Rows swapped in pairs by one turn or mirror: which row each one swaps with
Z_847: [ 16   7 -12 -16  18 -14  -1 -34  13   0 -11  -5 -12 -17  -7 -18   4   5
   0 -12 -19  30  27  -5  23]
Z_134: [ 20  13 -22   3   7  17   9 -11  -7  15  -8  14  -2 -21 -15   5  25  13
  -1 -16  23  13   6 -19   2]
Z_439: [ 12   0 -31   7  13  -3  23 -27  10  -6  -6  -7 -22 -17  -9 -18   9  14
   6 -10 -21  10  -7  -2  14]
Z_308: [ 24   4  11  -2  25 -21  -7 -19  13   4  15 -22  30 -32 -11  15 -10  -2
   3  22 -25 -10  15 -13 -14]
Z_399: [ 27  15 -10 -29  31   0   1 -21 -14  15 -29   8  32 -38 -10   7   5  14
  20 -11 -16  13   5   4  -1]
Z_558: [ 16   6  13 -38   9 -17  -7 -26   2   5 -14 -19  22   3 -26   2  -3  15
 -21   1   3  20  28  -3   0]
Z_225: [  9  -6  -6  -7  11  -2  28 -10 -15  41 -20   6   8   4 -15 -19  -5  22
 -22 -11 -20 -12 -10 -20  13]
Z_554: [ 27 -14  10 -29  29  -7  14  -8  17 -13  -5 -14  19   9  14  -6 -20 -15
   2 -11 -29  34   3   0   0]
Z_24: [ 19  16 -27   3  17  12   9 -23  -4   7   8  12   5 -30 -13  -2  26   4
  -8 -19  18  12   8 -13   3]
Z_910: [ 28  17  19 -11  22  10   2   6 -18  27   5 -22  31   5  14   4 -37   5
 -16  -3 -20  17   0  -9  -9]
Z_207: [ 15  17 -19   1  15   9  15 -23   0   7  13  12  12 -39 -20  -5  27   7
   1 -15  11  10   1 -15  -2]
Z_158: [ 46  -7  -6  -8  39  -9  30 -11  -4  11  15  -1  10  -7   7  32  -2  -9
  -2 -18 -17  24  -9   1  -1]
Z_328: [ 10  -5  13 -25  30 -11  17 -14  21 -11  -9 -19  45  15  -6   2  -7  -2
 -16   0 -23  17 -10   7  -4]
Z_740: [ 44  -3  -9 -19  40  -1  30  -9  -4   2  12   1  10  -7  13  29  -4  -4
   4 -11 -21  34   0  -4   2]
Z_515: [ 34  -4  17 -18  21 -21   3  -2 -14  12 -22  -8   9   2  12  -3 -17 -13
  15 -32   9  12  19  -8  -7]
Z_427: [  2  -3  -7  -9   8 -20  23 -12   4  30 -14   7  10 -12 -14 -21   8  25
 -19 -12 -26 -13  -2 -24  19]
Z_924: [ 10  11   0 -11  13  18  -9 -10  12  11 -15   5   3 -18 -21  -9 -38  35
  18  -6 -22  -2  11  -9  -7]
Z_255: [ 14  -6 -28   8   0  22  31  -6   5 -15 -10  -7   2 -16 -14   0 -15  19
   3   3   5   0 -33  -6  -9]
Z_526: [ 11  21   5   3   9  -5  -8 -26  13   6 -13 -14  35  -1   4 -15 -19  10
 -43   3   0  -7  -9 -12   8]
Z_300: [ 35  12 -22  -1  19  16   5  -9  -9  25 -28  -5   2  14  30  12   0   7
 -26 -12  -9   6   7  -4   9]
Z_949: [ 41  -8   5 -33  -7  21  25  -2  17   2 -11  -4  -4 -26 -21   2  -6  22
 -15 -14  -1 -11  -5 -12   4]
Z_922: [ 22 -11 -14 -13 -11  10  21 -19 -10  15  -2  15  15   1 -11   2 -18  -5
 -22 -16 -25  -1  31 -21 -17]
Z_605: [ 31  13 -19  -2  16   6   1  -5   9  26 -22 -14   4  13  35  13  -6   2
 -25  -8 -26  -9  -3   0  11]
Z_768: [ -1  11 -27  12  25  16   4   4  18   1 -11   4  12  -7 -10  16  -8  11
  13  12  12  17  22 -19   6]
Z_566: [ 14  14   2  11  14  -5   5 -21   7  -2  -6 -12  27   8  10 -23  -9   8
 -36   5   5   5 -28  -6  15]
Z_453: [ -4   6 -18  16  12  23  22   3  19  -5 -10   3   8  -3 -13  15  -2  11
   4   9   5  -1  23 -26   5]
Z_315: [ 20  -1 -19   3   2  25  23  -5   6 -11 -12 -12  13 -13 -19  18 -33  13
   0   4   6  -5 -17  -9 -28]
Z_460: [ 45 -20  -4 -36  20  10  10  -5  18   7   2  -4  22 -22 -17  28 -15  11
  -5 -26  -7   2   3   9 -15]
Z_512: [ 11  12 -10  -7   9  17 -11 -17  15  13 -15  11   5 -17 -22  -8 -34  33
  22  -5 -20   3  13  -4 -13]
Z_364: [ 22  11 -20  -1  21 -25   1 -25  -7  10   2 -25   6  11  12  10  14 -15
  -6 -19  -6   5 -14   8 -16]
Z_262: [ 21   4  -4 -25  -6   7   0 -30   7  23  -7  12  15  -9  -3 -10 -18   8
 -33 -16 -23 -10  28 -18 -10]
Z_877: [ 12   3  11 -14  38   2  19 -19 -22  13 -30 -21  52 -20  -7   2   5  -6
  -4  -9 -17  10   1  -7 -15]
Z_593: [ 27   9  11 -12   0 -23  12  -8   1   4 -17  20   0 -19 -13   0 -17   2
  17 -28   5 -23   6  -7  -3]
Z_293: [ 15   2   3  20  44   7   6   6  19  22 -12 -10  16 -17 -31 -14 -19  18
  14  10  -3  -5 -12   0   0]
Z_103: [ 20   7 -14   7  29 -26  -8 -16   2  19 -11 -25  18  13  10  18  13 -13
  -4 -21  -9   8 -20  10  -8]
Z_342: [  5  -1  -3 -10  20 -29  10 -20   9  23   1  -5  23 -24 -12 -12   8  17
 -19   0 -31 -19   0 -16  14]
Z_11: [ 25  18  19  -9  23  16   1   9 -17  24  -1 -17  34   6   8   2 -40  11
 -12  -5 -25  14   0 -10  -5]
Z_475: [ 14  24  -8  -4  20   7  11 -23   7   1  31  13  24 -33 -18  -7  14  -3
   3 -13  -2  14   9 -13   0]
Z_822: [ 30   8  -2   7  39 -10  33 -14  -8   4  18  -3  16   4  14   1   6  -3
 -19   0  -7  27 -16 -10  17]
Z_434: [  2  13 -30  12  39  -4  -8   4  18   3 -13  -8  12 -13  -2  22  -2  13
  19   2  12  16  13  -4   7]
Z_258: [ 39   8  -3 -37   6  12  16 -17   6 -13 -10  12   3 -27 -10  -7  -1  14
   6  10 -22  22   9  -9  22]
Z_445: [ 24  15  17  -7  16  14   1   7 -18  22   2 -17  35  14   2   4 -39   9
 -14  -4 -18  22   2  -8  -5]
Z_71: [ 16  -2 -18   4   4  27  23  -4   5 -13 -14  -8   6 -13 -22  16 -24  21
   3   4   1  -5 -21  -8 -24]
Z_747: [ 21  15  15 -32  10 -14  -4 -28   6   8 -25 -15  22 -10 -22   0   5  14
 -21   1   0  27  33  -7   1]
Z_284: [ 11   4  -1 -14  11   1  22   6 -20  36 -20  -5   8  17   0 -12 -15  25
 -24  -8 -15  -6 -18 -20   2]
Z_276: [ 28 -22   0  10  18   3  44  -3 -13  17   3  -7   1   5 -29   5 -11 -15
   1   4  -9  -4  11 -14 -14]
Z_51: [ 15  20   5  -5   3  -4 -12 -25   9   6 -13  -5  35   4   8 -18 -22  13
 -43  -6  -6  -2  -5  -8   7]
Z_246: [ 34   2   9 -34  -9  21  27  -4  13 -12  -5   1  -4 -26 -21  -5  -4  15
  -6  -4  -4  -2   5 -10  12]
Z_849: [ 18   9  -7   5  10  -7  10 -11  24  20 -11 -13  19   9  14  23  -7  -3
 -31   2 -34 -30  -2   2   6]
Z_196: [ 14  11  -2  -9  13  19 -14 -17  19  11 -12   2   2 -20 -17  -6 -33  38
  16  -4 -25  -2   4 -10  -8]
Z_726: [ 31 -14   8  17  36  -8  39   0  -1  20  -2 -16  15   3 -27   7  -8  -9
   8  13 -13  -1 -11 -10  -7]
Z_838: [ 20  -4 -18   1   3  24  14  -2   1 -13  -7 -14  12 -15 -18  20 -33  17
   9   9   6   1 -11  -8 -28]
Z_834: [ 12  20   8   1  12  -7  -7 -17  15   3 -11 -12  35   2   5 -15 -17  12
 -45  -2  -4  -1 -13  -9   9]
Z_129: [ 23   8  -9   1  10 -23  12 -24  -8  11   1 -26   7  19  10   4  12 -18
  -6 -19 -11   6 -15   4 -18]
Z_632: [  9   6 -11  -4   5 -20   3 -25   0   1 -16  -9 -22 -12 -15 -20  11   6
   2  -6 -22  24  16  -8  22]
Z_948: [  7  -2  12 -23  29 -15  11 -14  19  -1 -11 -19  46  19 -28   5  -9   4
 -20   7 -11  20  -7   5  -3]
Z_836: [ 23   9  -7 -12   3  -9  17 -29 -11   5   9 -24  -3  12   8  -2   4 -15
   1 -19 -25   1   0  -1 -25]
Z_187: [ 15  12   8 -28   7 -17 -12 -30   2   6 -21 -14   1  -7 -15   3   7  12
  -3  -5 -12  23  37 -12  15]
Z_938: [ 24   5   2  -6  20  -6   3  -6   9   4  11 -26  33 -21 -19  28 -28 -11
   6  16 -16   3  13  -7 -26]
Z_963: [ 21  17  -8   7  16   2   6  -9  14  16 -15 -17  21  10  24  18  -1   0
 -31   4 -33 -23  -5   0  15]
Z_369: [ 40  10 -11  -6  11  26   5  -3 -10  28 -24   2   1   7  28  15   3   6
 -26 -12  -9   6   7 -12   9]
Z_131: [ -2  12 -24  12  32 -10 -15   5  23   2 -14  -8  13  -8  -8  19  -5  10
  21   2   2  21   9  -7   7]
Z_861: [ 47 -11  -5 -22  32  10  15  -4   9  10   3   4  21 -13   0  40 -14  -3
   4 -30 -20  19   9   4 -11]
Z_483: [ 17 -10   7  18  45 -13  19   4   9  22  -1 -17  13 -10 -31   0 -12   7
  18  10  -6  -9 -18 -11   4]
Z_476: [ 45 -12   1 -29  19   2  18  -2  16   8  -8   0  21 -17  -6  32 -16   5
  -2 -32 -11   4   4   9 -22]
Z_52: [ 42 -10  -5  -3  44  -1  31  -5  -3   4  16   6  19  -5  14  23   4  -2
  -1 -13 -21  27 -14  -9   1]
Z_642: [ -2   3  -6  12  10  20  28   2  20   5  -7  -2  14  -9 -19  18   1   7
  -7  14   2  -6  26 -27   3]
Z_17: [  9   8 -13  -9  14 -14   2 -37   5   7 -12  -7 -14 -20 -18 -16  14  13
  -2 -11 -14  27  26 -12  16]

Z_768 pairs with Z_605
Z_726 pairs with Z_427
Z_246 pairs with Z_328
Z_948 pairs with Z_949
Z_558 pairs with Z_460
Z_938 pairs with Z_262
Z_861 pairs with Z_187
Z_877 pairs with Z_593
Z_822 pairs with Z_439
Z_632 pairs with Z_52

